a =
[[139 134 139 130 122 134 142]
 [118 118 111 132 138 127 132]
 [116 107 134 118 139 141 114]
 [124 143 138 117 127 146 147]
 [114 118 144 140 135 128 132]]
Indices start at 1.
(1, 1) => 139
(1, 3) => 139
(2, 6) => 127
(3, 7) => 114
(4, 2) => 143
(4, 5) => 127
(2, 3) => 111
(4, 3) => 138
(5, 5) => 135
(2, 2) => 118
(5, 4) => 140
(1, 6) => 134
(3, 6) => 141
(3, 5) => 139

data =
[[130 120 140 130 149 145 123 136 125]
 [125 126 137 130 147 145 123 135 122]
 [129 113 141 126 152 148 118 136 122]
 [124 125 138 128 146 146 121 137 121]
 [134 141 117 130 106 109 142 120 140]
 [121 125 136 128 148 146 120 135 118]
 [121 134 135 130 139 142 123 139 121]
 [125 124 138 129 145 145 120 139 121]
 [131 134 119 130 111 112 136 120 135]
 [133 138 118 130 108 110 140 119 139]
 [127 119 140 128 151 147 120 135 122]
 [130 137 119 129 111 113 137 121 135]
 [125 117 140 127 152 149 117 137 119]
 [130 136 118 127 110 112 137 119 136]
 [127 129 138 131 144 144 125 139 125]
 [122 125 137 130 147 145 121 136 119]]
Rows and columns are counted from 1.
row 1 col 1 = 130
row 6 col 7 = 120
row 2 col 3 = 137
row 12 col 6 = 113
row 2 col 8 = 135
row 12 col 3 = 119
row 5 col 9 = 140
row 6 col 3 = 136
row 11 col 6 = 147
row 9 col 4 = 130
row 6 col 4 = 128
row 2 col 9 = 122
row 4 col 2 = 125
row 8 col 9 = 121
row 6 col 9 = 118
row 15 col 8 = 139
row 7 col 2 = 134
row 8 col 2 = 124
row 2 col 5 = 147
row 9 col 2 = 134
row 11 col 8 = 135
row 16 col 7 = 121
row 7 col 8 = 139
row 1 col 9 = 125
row 11 col 7 = 120
row 16 col 1 = 122
row 8 col 5 = 145
row 9 col 8 = 120
row 9 col 3 = 119
row 3 col 4 = 126
row 10 col 9 = 139
row 11 col 2 = 119
row 9 col 7 = 136
row 2 col 7 = 123
row 2 col 6 = 145
row 7 col 7 = 123

m =
[[145 107 108 106 111 143 103 109 105 143]
 [117 146 143 148 143 115 143 149 148 114]
 [144 109 109 108 110 146 109 104 108 142]]
Indices start at 1.
(1, 1) = 145
(3, 5) = 110
(3, 1) = 144
(1, 3) = 108
(3, 3) = 109
(2, 4) = 148
(3, 8) = 104
(2, 3) = 143
(3, 6) = 146
(1, 7) = 103

B =
[[115 136 124 121 126 133 128 109 127 142 126 119]
 [118 119 128 149 125 112 130 132 124 129 128 119]]
Rows and columns are counted from 1.
(1, 1) => 115
(1, 3) => 124
(2, 9) => 124
(2, 1) => 118
(2, 12) => 119
(1, 4) => 121
(2, 2) => 119
(2, 11) => 128
(1, 12) => 119
(1, 8) => 109

arr =
[[139 143 120 128 125 144 128 128 123 138 136 125]
 [135 131 123 128 118 136 127 121 125 134 134 116]
 [132 128 122 131 128 120 127 127 126 133 135 116]
 [127 129 139 148 133 126 135 127 125 119 127 127]
 [122 128 116 138 122 128 119 132 130 138 129 134]
 [125 110 133 117 116 135 130 127 125 117 131 126]
 [124 133 133 146 126 111 138 123 128 108 133 124]
 [120 135 129 115 127 119 134 127 129 118 130 132]
 [120 127 138 120 121 122 141 128 122 101 144 126]
 [114 141 156 125 124 134 152 124 123 103 133 140]
 [127 133 131 134 138 128 130 134 126 131 126 135]
 [130 136 114 115 132 121 114 127 140 141 114 132]
 [108 128 136 122 139 111 132 135 133 119 121 149]
 [125 124 149 132 136 121 138 129 129 102 123 134]]
Indices start at 1.
(1, 1): 139
(8, 1): 120
(2, 9): 125
(7, 11): 133
(3, 2): 128
(10, 10): 103
(14, 8): 129
(13, 11): 121
(3, 12): 116
(9, 12): 126
(1, 11): 136
(10, 6): 134
(9, 10): 101
(10, 8): 124
(14, 7): 138
(1, 12): 125
(6, 4): 117
(9, 8): 128
(5, 10): 138
(12, 7): 114
(10, 3): 156
(11, 11): 126
(9, 11): 144
(3, 9): 126
(4, 8): 127
(2, 8): 121
(2, 3): 123
(12, 2): 136
(14, 12): 134
(4, 1): 127
(6, 1): 125
(13, 2): 128
(7, 3): 133
(13, 8): 135
(6, 3): 133

M = [[130, 136, 132, 134, 139, 140, 122, 136, 128, 135, 134], [135, 135, 137, 135, 136, 139, 145, 140, 140, 135, 127], [130, 136, 133, 134, 136, 135, 113, 134, 119, 131, 132], [141, 141, 139, 138, 148, 142, 130, 140, 130, 144, 135], [116, 118, 123, 118, 115, 109, 136, 118, 131, 116, 122], [127, 129, 128, 127, 131, 125, 117, 131, 122, 126, 127], [124, 133, 127, 128, 125, 124, 148, 128, 138, 123, 128], [122, 121, 120, 122, 120, 119, 135, 119, 132, 117, 127], [115, 112, 113, 110, 100, 105, 131, 110, 131, 104, 114], [126, 132, 132, 131, 133, 136, 132, 129, 130, 133, 130], [126, 124, 125, 120, 128, 123, 117, 124, 123, 129, 128]]
Rows and columns are counted from 1.
(1, 1) = 130
(3, 1) = 130
(4, 4) = 138
(10, 11) = 130
(1, 2) = 136
(8, 11) = 127
(4, 9) = 130
(10, 5) = 133
(3, 4) = 134
(9, 8) = 110
(7, 7) = 148
(3, 9) = 119
(5, 10) = 116
(5, 2) = 118
(7, 3) = 127
(2, 1) = 135
(9, 9) = 131
(8, 6) = 119
(10, 8) = 129
(8, 9) = 132
(6, 3) = 128
(11, 6) = 123
(2, 9) = 140
(9, 11) = 114
(2, 3) = 137
(1, 9) = 128
(8, 3) = 120
(10, 6) = 136
(9, 5) = 100
(10, 1) = 126
(2, 8) = 140
(6, 11) = 127
(6, 8) = 131
(11, 2) = 124
